Some points, each followed by its number:
tensor([-3., 7., -4., -4., 22., -7., 36., -18., -1., -17., 30., -49.,
        -3.]) 0
tensor([46., -47., 33., 60., -10., -25., -73., -3., 15., 70., -29., 29.,
        -4.]) 1
tensor([32., -9., 44., -55., -17., -6., -34., 37., 24., 48., -32., 119.,
        -19.]) 2
tensor([-16., -1., -5., 47., 16., 17., -7., 14., -13., -8., -2., -11.,
        -30.]) 3
tensor([6., 10., 39., -29., 9., -32., -10., -11., 11., 7., -4., -18.,
        -11.]) 4
tensor([0., 10., -2., -3., 9., 8., 10., 6., 2., -10., 6., -15.,
        -4.]) 5
tensor([6., 18., -14., -11., 39., 17., 33., -13., 6., -32., 31., -76.,
        19.]) 6
tensor([44., -45., 42., -52., 26., 12., -50., 51., 30., 58., 1., 108.,
        -24.]) 7
tensor([1., 17., -12., -2., 27., 14., 26., -6., 3., -26., 20., -52.,
        13.]) 8
tensor([11., 13., 16., -15., 5., -5., 7., -1., 4., -1., 10., -7.,
        -9.]) 9
tensor([-16., 30., -10., 15., 8., 6., 28., 22., -9., 0., 4., 29.,
        22.]) 10
tensor([-7., -4., 4., 20., 6., 11., -6., 2., 1., -15., 0., -5.,
        -27.]) 11
tensor([-11., 33., 54., -44., 21., -39., 6., -4., -3., 1., 22., -3.,
        -33.]) 12
tensor([-16., 51., -21., 76., -12., 18., 8., 31., -25., 1., -16., 8.,
        -51.]) 13
tensor([9., 76., -51., 66., -48., 42., 11., 49., -11., 18., -34., -39.,
        -49.]) 14
tensor([12., -2., 25., 19., 33., -5., 3., -18., -2., 1., 29., -29.,
        -19.]) 15
tensor([-5., -1., 4., -5., 5., -1., 12., -1., 5., -14., 3., -6.,
        -6.]) 16
tensor([19., 44., 25., -48., -42., -19., 12., 33., 26., 19., -26., 71.,
        28.]) 17
tensor([-19., 31., -37., 26., -8., 27., 31., 11., -12., -22., -4., -11.,
        30.]) 18
tensor([5., 6., -16., -11., -17., 15., -1., 20., 4., 5., -18., 21.,
        27.]) 19
tensor([-21., 42., -32., 13., 1., 12., 26., 1., -19., -16., 3., -28.,
        55.]) 20
tensor([25., -17., 34., -72., 12., -11., -21., 54., 27., 31., -7., 86.,
        -45.]) 21
tensor([-3., 45., -39., 25., -45., 12., 3., 28., -14., 26., -26., 12.,
        6.]) 22
tensor([22., -82., 63., -57., -12., -14., -49., -19., 43., -2., -43., 50.,
        -75.]) 23
tensor([-10., 34., 3., -48., -81., -12., -10., -26., 7., -22., -55., 22.,
        47.]) 24
tensor([-32., 52., 9., -38., 14., -18., 34., 0., -14., -23., 17., -23.,
        7.]) 25
tensor([32., 21., 22., -25., -15., -5., -4., 32., 25., 19., -11., 31.,
        -1.]) 26
tensor([-4., -9., 10., 18., 8., 7., -4., 1., 7., -15., -7., -9.,
        -34.]) 27
tensor([4., 30., -127., -54., -127., 57., -11., 45., 4., 11.,
        -117., 74., 127.]) 28
tensor([45., -34., 30., -45., 29., -29., -15., -23., 16., 45., 42., 20.,
        44.]) 29
tensor([-13., 46., -22., 85., -7., 21., 10., 29., -24., 4., -15., 4.,
        -62.]) 30
tensor([-8., 14., 19., -15., 18., -23., 19., -16., -10., -5., 36., -18.,
        -6.]) 31
tensor([22., -47., 70., -8., 19., -60., -31., -30., 26., 28., 18., 3.,
        -35.]) 32
tensor([-15., 38., -15., 71., -6., 20., 8., 21., -22., -2., -10., -2.,
        -51.]) 33
tensor([-7., -42., -46., 23., 5., 60., 3., -27., -17., -46., 7., -39.,
        21.]) 34
tensor([-32., 61., -52., 27., -38., -3., 9., 23., -31., 15., -30., 36.,
        100.]) 35
tensor([-1., 56., -78., 78., -42., 40., 16., 37., -26., 20., -27., -19.,
        2.]) 36
tensor([-6., -47., -48., 30., 8., 63., -1., -23., -17., -45., 10., -28.,
        15.]) 37
tensor([-5., 14., 9., -6., 3., -22., 9., -16., -2., 1., 7., -12.,
        14.]) 38
tensor([-20., 0., 0., -11., 11., 1., -4., 39., 3., -3., -12., 32.,
        -28.]) 39
tensor([-2., -13., -10., 13., 5., 10., 3., -2., -2., -7., 4., -9.,
        5.]) 40
tensor([-16., 29., 19., -46., -8., -32., 9., 9., 2., 2., 7., 27.,
        7.]) 41
tensor([4., 35., -40., 51., -23., 25., 1., 21., -18., 21., -8., -29.,
        -25.]) 42
tensor([-5., 7., 11., -8., 25., -7., -2., 1., -5., 2., 14., -16.,
        -7.]) 43
tensor([29., -8., -22., 8., -2., -11., -7., -11., -5., 32., 38., -28.,
        39.]) 44
Which five points above are nearest to each new point by angle? Their numbers follow each, nearest first.
tensor([6., -67., 20., -2., -38., -22., -77., -39., 6., 21., -33., 44.,
        22.]) 1 23 32 2 7
tensor([-22., 32., -39., 14., 5., 16., 33., -3., -19., -21., 2., -27.,
        54.]) 20 18 35 8 6
tensor([1., -43., 3., -7., -5., 18., -11., 7., 19., -15., -36., 29.,
        -24.]) 23 7 39 2 21
tensor([-10., 28., -86., 39., 13., 27., 50., -15., -34., -21., 33., -75.,
        84.]) 20 18 8 6 40
tensor([36., -49., 42., 16., 39., -32., -52., -22., -1., 58., 30., -7.,
        -16.]) 32 1 29 15 7
tensor([-31., -5., 3., -4., 46., 8., 30., -1., -17., -32., 38., -6.,
        -18.]) 16 0 31 43 5
tensor([-20., -38., -33., 41., 20., 31., 19., -3., 0., -36., 5., -19.,
        18.]) 40 37 34 18 3
tensor([11., -12., 19., -31., 11., -3., -11., 22., 11., 16., -1., 36.,
        -21.]) 21 7 2 23 26
tensor([-10., 8., -5., 7., 24., 1., 33., -11., -11., -18., 26., -45.,
        -17.]) 0 8 6 5 31
tensor([13., 28., 21., -22., -2., -9., 15., 1., 10., -8., 16., -15.,
        -20.]) 9 12 31 4 25
tensor([-20., 41., -33., 16., -25., 3., 6., 17., -19., 11., -22., 28.,
        58.]) 35 22 28 19 10
tensor([10., -4., 18., 8., 19., -8., 2., -12., 2., 2., 19., -21.,
        -11.]) 15 43 31 0 32
tensor([17., 1., 15., 14., -24., -4., -2., 26., 13., 27., -23., 63.,
        -40.]) 2 21 26 7 39
tensor([-10., 19., 18., -21., 15., -20., 17., -11., -8., -9., 30., -8.,
        -15.]) 31 12 25 9 43
tensor([60., -45., 79., -45., 51., -49., -41., -41., 31., 41., 37., -38.,
        -25.]) 32 4 29 15 9
tensor([-21., 36., 11., -19., 14., -1., 43., 10., -10., -24., 24., 14.,
        -25.]) 25 16 31 12 5
tensor([-32., -4., 3., 22., -3., 28., 2., -7., -12., -46., -17., 12.,
        -35.]) 11 27 3 33 30
tensor([-8., 15., -56., 23., 7., 17., 34., -11., -21., -16., 22., -53.,
        57.]) 20 18 8 6 34
tensor([18., 23., 33., -21., -19., -23., -16., 16., 19., 23., -19., 12.,
        -14.]) 26 17 2 4 21
tensor([0., 54., -28., -69., -73., 46., 6., 126., 23., 22., -94., 127.,
        38.]) 19 17 28 26 2
tensor([9., -38., 84., -15., 10., -61., -56., -54., -11., 30., 27., 37.,
        -32.]) 32 23 4 29 1
tensor([-1., -10., 13., 21., 6., 3., 2., 2., 19., -21., -19., -10.,
        -43.]) 27 11 3 33 16
tensor([-68., 3., -8., 5., 81., 21., 57., -6., -32., -68., 72., -1.,
        -29.]) 16 0 5 31 8
tensor([10., -8., 16., -7., 12., -6., -6., -6., 7., 5., 6., -5., -7.]) 32 4 29 15 9
tensor([-52., -11., -53., 69., 31., 12., 35., -25., -47., -25., 41., -42.,
        24.]) 40 34 37 18 20
tensor([-8., 36., 55., -37., 23., -37., 7., -5., 2., -1., 20., -2.,
        -35.]) 12 9 4 31 43
tensor([3., 4., 44., -27., 15., -39., -20., -24., 8., 12., 6., -8.,
        -7.]) 4 32 12 9 29
tensor([-21., -33., 17., -45., -37., 22., -25., -25., 0., -46., -22., 55.,
        -30.]) 23 2 24 21 39
tensor([22., 27., 34., -30., 11., -18., 22., -3., 13., -5., 27., -28.,
        -25.]) 9 12 31 4 43
tensor([-42., -22., -42., 31., 44., 15., 29., -4., -42., -17., 52., -20.,
        9.]) 40 37 34 0 8
tensor([6., -59., 20., 2., -12., -16., -55., -29., 2., 25., -20., 22.,
        5.]) 1 23 32 7 29
tensor([-38., 2., -45., -12., -31., 61., 26., 8., -13., -70., -29., 28.,
        16.]) 18 28 34 37 19
tensor([61., -48., 68., -15., 55., -38., -48., -33., 25., 42., 49., -43.,
        -41.]) 32 15 4 29 43
tensor([-9., -1., -9., -19., 3., 15., 3., 31., -2., 2., -5., 50.,
        -2.]) 39 21 2 7 19
tensor([-13., 14., 2., -6., -8., -22., -7., 1., -8., 10., 1., -10.,
        4.]) 38 41 25 4 12
tensor([1., -19., 32., 9., 10., -20., -21., -22., -7., 7., 15., 10.,
        -23.]) 32 15 23 1 4
tensor([2., 48., -30., 42., -26., 29., 10., 29., -10., 5., -21., -23.,
        -36.]) 14 42 36 13 30
tensor([-11., 41., -7., 2., 0., -1., 20., 27., -9., 10., -2., 39.,
        37.]) 10 35 17 19 22
tensor([43., 47., 16., -54., -31., -37., -1., 2., 15., 46., 4., 8.,
        82.]) 17 26 29 41 24
tensor([-68., 26., -18., 19., 42., -17., 61., -32., -38., -63.,
        61., -110., -25.]) 0 8 6 5 31
tensor([-4., 5., 30., -15., 25., -18., 1., -6., -6., 5., 19., 0.,
        -23.]) 12 43 31 9 4
tensor([-12., 25., 14., -13., 12., -16., 23., -9., -9., -8., 30., -13.,
        -12.]) 31 25 12 0 9
tensor([23., -16., 51., -4., 47., -23., 9., -29., 9., 2., 47., -36.,
        -29.]) 15 43 31 32 9
tensor([-11., 14., 9., -10., 6., -8., 6., 3., -1., -6., 1., 10.,
        1.]) 41 25 12 10 17
